rotation ticks, each row followed by its count of ticks:
The counts run from 0 to 331.
[127 125 136 102 149 130 156 149 140 121 137  89 107 100 149 150 171 128
 157 149  68 143 102 113 143 114 174 130 153 116 120 142 120 126 158 126
  99 100 139 174 107 109 132  95  82 142  92  36 140 134 151 112 104 112
 147 133 151 138 161 152 157  66 136 142 165 124  74 115 139 122 102 150
 155 131 136 110 150 151 112 109]	67
[119 146 161  96 129 143 119 174 147 101 122 100 111 107 120 128 152 109
 134 123  70 156 101 107 131 118 187 147 156 118 123 157 154 149 126 133
 121 114 146 136 115 113 116 116  96 158  63  46 140 166 137 102 115 118
 141 136 150 113 125 153 148  69 153 155 143 139  81 129 140 153  95 175
 160 122 116 128 147 162 150 122]	44
[116 149 143 113 163 149 186 132 150 120 152  75 119  66 101 154 137 110
 123 164 112 145 120  94 114 129 147 109 108  90  99  84 169 108 159  99
  89  97 154 147 100 120 112 109 115 164 136  74 141 147 184 134 104 100
 136 136 158 144 132 153 137 101 106 145 146 106  76 135 112 166 146 146
 139 124 128  89 135 127 154 140]	209
[129 119 140 107 150 145 155 163 145  87 131  92  89  96 131 160 158 115
 158 135  59 155  88 125 145 128 174 109 167 119 142 132 127 113 152 124
 107  94 129 161 116 114 138 103  77 144 114  46 145 149 130 119 121 122
 139 128 160 120 149 169 150  75 130 159 163 129  82 102 117 154 125 154
 150 127 119 124 139 157 137 114]	64
[ 97 158 148 101 163 144 121 143 165 128 115  73 117 101 103 154 141 116
 133 170  91 173 106  88 145 146 165 133 122 113 105  86 159 140 123 129
 108 124 160 133  86 126 116 109 124 136 106  48 148 161 169 106 101 123
 137 141 147 142 125 142 143  58 115 139 141  94 107 154 134 151 137 170
 152 144 128 140 152 124 162 123]	11
[125 150 146 127 146 140 175 135 163 105 150  82  89  98  89 139 153  97
 118 127 104 161  99 101 137 114 164 105 144 113 122 133 149 129 164  91
  87  97 149 150 110 120  93 110  98 156 128  46 150 136 121 139 106 107
 142 132 166 140 165 170 149  76 123 132 144 153  95 111 100 172 124 138
 138 120 103  96 158 135 151 136]	287
[100 154 149 112 155 157 143 122 163 135 136  88 113 106  87 156 142 104
 119 163 110 171 105  71 140 139 151 130 125 118 103 105 147 144 141  99
  98 120 156 128  98 130  88 119 130 139  94  33 148 148 150 121 102 121
 141 139 153 158 151 155 130  60 100 139 139 119  96 141 114 149 139 166
 130 148 124 119 158 130 170 116]	14
[120 153 152 105 179 147 168 130 154 125 125  78 133  86 104 169 156 122
 138 169 116 165 119  88 123 133 149 123 137 114  97  86 159 127 153 112
  98 118 149 141  89 122 105  91 132 164 118  48 153 138 173 134  89 109
 139 136 161 168 135 134 151  74 107 132 160 106  94 142 138 151 129 159
 148 139 120 111 134 126 146 130]	321
[135 123 148  97 156 137 169 157 125 100 135  88 137  73 141 158 173 131
 160 161  64 133 111 121 113 117 153 128 153 108 111 116 144 110 158 140
  99 103 139 165 112 107 144  97  99 173 116  54 144 143 175 119  96 104
 136 136 165 140 129 144 154 102 135 155 166 112  72 119 147 131 125 154
 156 128 132 103 123 144 123 120]	27
[123 157 154 109 140 130 152 142 156 143 127  89 128 101 125 111 166 125
 122 146  86 133 125  91 138  93 161 139 125 107  87 137 151 140 156 116
 101 106 158 160  95 109  95 104 110 158  85  47 134 129 168 118  93  84
 143 147 152 135 149 145 154  66 141 116 150 119  84 145 151 132  91 152
 156 129 126  91 176 131 131 147]	226
[126 134 140 105 149 127 159 140 141 132 144  82 123  90 153 127 170 126
 148 157  66 126 112 101 138 108 162 133 131 107  99 136 129 125 160 122
  88 100 152 182  99 102 126 103  95 147 102  40 139 125 172 111  92  99
 137 142 151 141 153 151 153  76 133 128 162 117  74 126 139 116 104 145
 159 129 146 100 155 141 113 120]	69
[107 153 151  97 168 148 136 137 137 127 134  76 143  90 107 160 154 108
 136 174  89 161 118  85 120 144 155 146 122 107  93 100 162 137 128 128
  95 127 166 140  93 121 119 111 131 161 104  45 152 154 187 112  83 125
 128 146 151 163 126 138 147  82 112 144 151 111  90 149 136 132 141 167
 149 143 139 125 136 128 150 114]	165
[124 123 141 106 139 134 139 155 144  96 137  88 106  96 136 132 169 116
 157 144  34 138  88 117 148 125 162 127 152 111 129 145 109 122 146 140
  97 104 150 169 115 118 127 114  86 138 109  40 151 146 143  99 115 122
 130 142 158 124 153 182 150  75 134 147 161 130  89 109 119 126 127 158
 146 132 135 124 167 136 134 116]	220
[104 147 138 119 159 145 154 120 151 120 156  76 110  96  94 154 146  99
 131 157  85 169 102  82 136 147 148 122 127 113 118 116 131 129 142 102
  80 112 160 147 101 129 102 121 112 142 131  35 154 149 151 123  99 129
 132 141 157 158 153 168 143  62  96 141 153 131  94 122 101 140 159 149
 126 148 133 117 163 123 154 112]	283
[141 121 151 100 148 139 163 158 154  82 111  90 111  72 108 148 176 143
 159 169  64 150  97 123 122 143 155 116 165 119 112  97 153 133 155 138
 117 112 148 146 116 102 131  94 117 148 104  50 152 130 149  98 115 112
 139 143 170 113 135 163 143 110 135 135 156  98 108 126 121 154 128 183
 147 131 101 132 146 146 160 139]	256
[116 147 159 102 128 141 120 179 138  99 133  85 108  92 125 116 141  98
 125 124  70 147 105 114 118 121 192 136 131  94 123 141 175 134 123 129
 115  99 152 143 111 109 130 121  86 160  86  65 129 174 161  98 122 109
 137 139 140 103 112 156 146  88 153 164 134 132  69 139 132 168 100 164
 165 114 124 110 141 159 152 137]	158
[106 145 154 100 155 152 118 169 153 115 110 100 109 120 119 156 145 105
 131 133  74 173 103  91 152 117 166 148 153 125 136 132 133 123 128 133
 115 114 137 131 103 133 112 125  94 157  95  41 145 176 133 129  98 126
 136 132 153 139 126 149 149  28 129 159 163 132  70 127 148 150 119 163
 147 134 121 128 148 135 151 103]	86
[124 154 157 107 129 145 163 148 173 115 117  93 115  79  94 118 155 129
 121 163  98 138 118 101 123 120 154 119 126 102  89  93 180 147 153 113
 113 107 155 140 110 108  91 112 133 152  88  61 134 131 169 109 117  87
 147 145 160 104 135 166 131 100 140 118 135  99 101 153 126 169 110 173
 149 128 104 107 172 134 175 166]	76
[119 135 156 102 130 147 129 160 124  99 142  91 123  94 115 136 151 101
 128 125  80 152 109  99 107 127 183 148 141 103 116 157 168 148 127 121
 110 111 149 139 123 109 124 127  96 174  67  46 141 167 154 107 107 124
 136 141 149 134 123 149 144  93 136 168 139 157  68 126 129 148 106 168
 153 123 131 114 121 168 144 109]	313
[103 153 150 118 123 152 136 160 171 109 135  99  86 108  98 119 132  97
 108 128  90 149 106  92 144 122 176 120 124 107 125 134 156 141 132  99
 114  96 150 130 113 123  92 137  97 138  82  56 134 165 135 111 133 109
 144 137 150 104 138 179 125  67 134 147 125 136  78 132 110 180 116 162
 135 125 112 112 174 147 172 139]	308
[118 135 141 102 163 143 159 151 158 115 115  90 126  82 124 138 162 130
 148 180  57 135 112 101 148 125 126 125 137 115 114  89 124 105 152 144
 100 109 158 153 105 129 112 118 117 137 132  54 151 138 168 113 101 108
 126 142 170 126 137 175 137  68 119 129 171  91 101 137 132 130 150 160
 132 140 128 113 178 106 154 136]	146
[114 137 144 109 149 141 150 155 160 116 122 100 124 102 122 125 162 119
 141 158  48 140 111  90 155 110 130 136 135 122 121 125 110 120 141 138
 100 111 154 155 105 136  93 133 105 140 110  38 151 143 146 113 102 114
 126 151 166 126 148 186 133  52 127 132 168 123  87 130 133 123 141 156
 127 139 130 111 194 112 156 125]	262
[123 134 142  93 158 132 156 144 151 137 125  91 128  87 149 136 171 145
 151 173  75 132 117 106 140 115 157 126 135 108  99 109 146 120 164 133
 103 105 150 169  97 108 132  97 106 148  94  53 130 127 183 111  97  91
 147 141 150 134 144 142 147  73 139 132 163  87  81 142 153 123 102 156
 160 129 138 107 154 138 120 130]	184
[131 133 149  92 157 126 155 155 145 124 119  88 122  89 148 142 171 143
 159 164  73 134 109 114 136 110 166 127 141 110 105 114 141 123 161 137
 110  99 140 173 100 105 141  92  99 151  95  55 135 130 173 114 101  99
 143 140 147 131 142 142 153  74 141 133 164  93  79 134 155 129  98 154
 167 128 129 111 147 145 119 127]	183
[111 138 150 113 114 152 146 164 147 107 149 108 104  92 121 105 140 103
 109 130  74 132 114 100 130 110 174 132 115  95 121 150 154 129 139 105
 114  88 153 146 125 120 105 148  87 152  73  57 128 163 151 107 129 103
 140 139 147 104 132 182 123  85 141 158 134 147  52 132 119 161 106 160
 143 117 134  91 164 157 159 133]	155
[121 158 156 107 133 132 160 143 155 142 131  91 137  91 120 105 166 125
 116 155  92 131 129  88 127 101 154 138 116 104  84 130 161 141 153 114
  98 110 162 154  97 108  90 114 118 169  85  50 134 133 172 123  97  82
 139 146 154 128 144 150 142  79 136 118 139 123  76 151 146 136  90 156
 153 125 126  84 172 130 138 147]	227
[119 156 159  92 177 138 137 147 134 116 124  68 131  94 114 157 150 102
 146 151  87 165 107 103 116 129 175 140 141 109 108 105 170 125 129 135
  90 121 157 144  86 115 132  90 116 177 130  56 153 159 173 122  84 119
 127 137 154 154 116 125 172  76 126 141 156 111  93 136 144 147 126 153
 167 131 123 124 122 130 134 122]	318
[125 147 151 110 155 144 175 140 155 104 146  74  95  73 102 156 137 115
 126 149 121 154 107 109 117 134 180 103 121  95 104  94 194 123 155  94
 100  89 148 150  99 106 125  92 110 159 118  73 132 144 168 124 115  96
 150 127 151 131 130 146 144 112 120 142 131 108  88 133 111 186 118 153
 154 120 108 102 124 152 155 146]	96
[117 142 160  93 139 140 123 162 132 119 121  95 133 108 126 138 161 109
 138 138  78 156 111  98 120 116 176 155 146 113 111 149 159 151 126 138
 114 116 148 140 107 109 123 117 103 171  67  38 139 165 158 112  99 117
 137 141 147 136 123 141 155  69 145 153 148 140  70 135 152 136  93 169
 162 128 131 122 136 153 137 113]	46
[139 140 148 121 134 140 190 141 155  96 144  94  96  85  99 140 160 110
 126 123  99 149 111 107 125 107 170 110 153 114 119 146 149 134 173  96
  96  96 140 155 125 112  99 106 100 169 104  47 145 130 128 136 111  96
 145 131 165 132 161 162 142  93 133 136 146 156  81 107 108 170 102 152
 144 114  99  92 147 158 148 135]	289
[109 133 157  87 138 147 131 170 132 108 128  93 136  77 135 133 151 123
 138 162  65 136 114 108 111 133 168 144 122  95 101 117 174 131 126 144
 118 108 155 141 110 111 140 127 105 159  73  61 131 165 191  91 112 110
 139 143 143 117 105 150 137 100 141 162 142  99  63 149 150 140 111 180
 163 129 142 116 132 156 148 126]	6
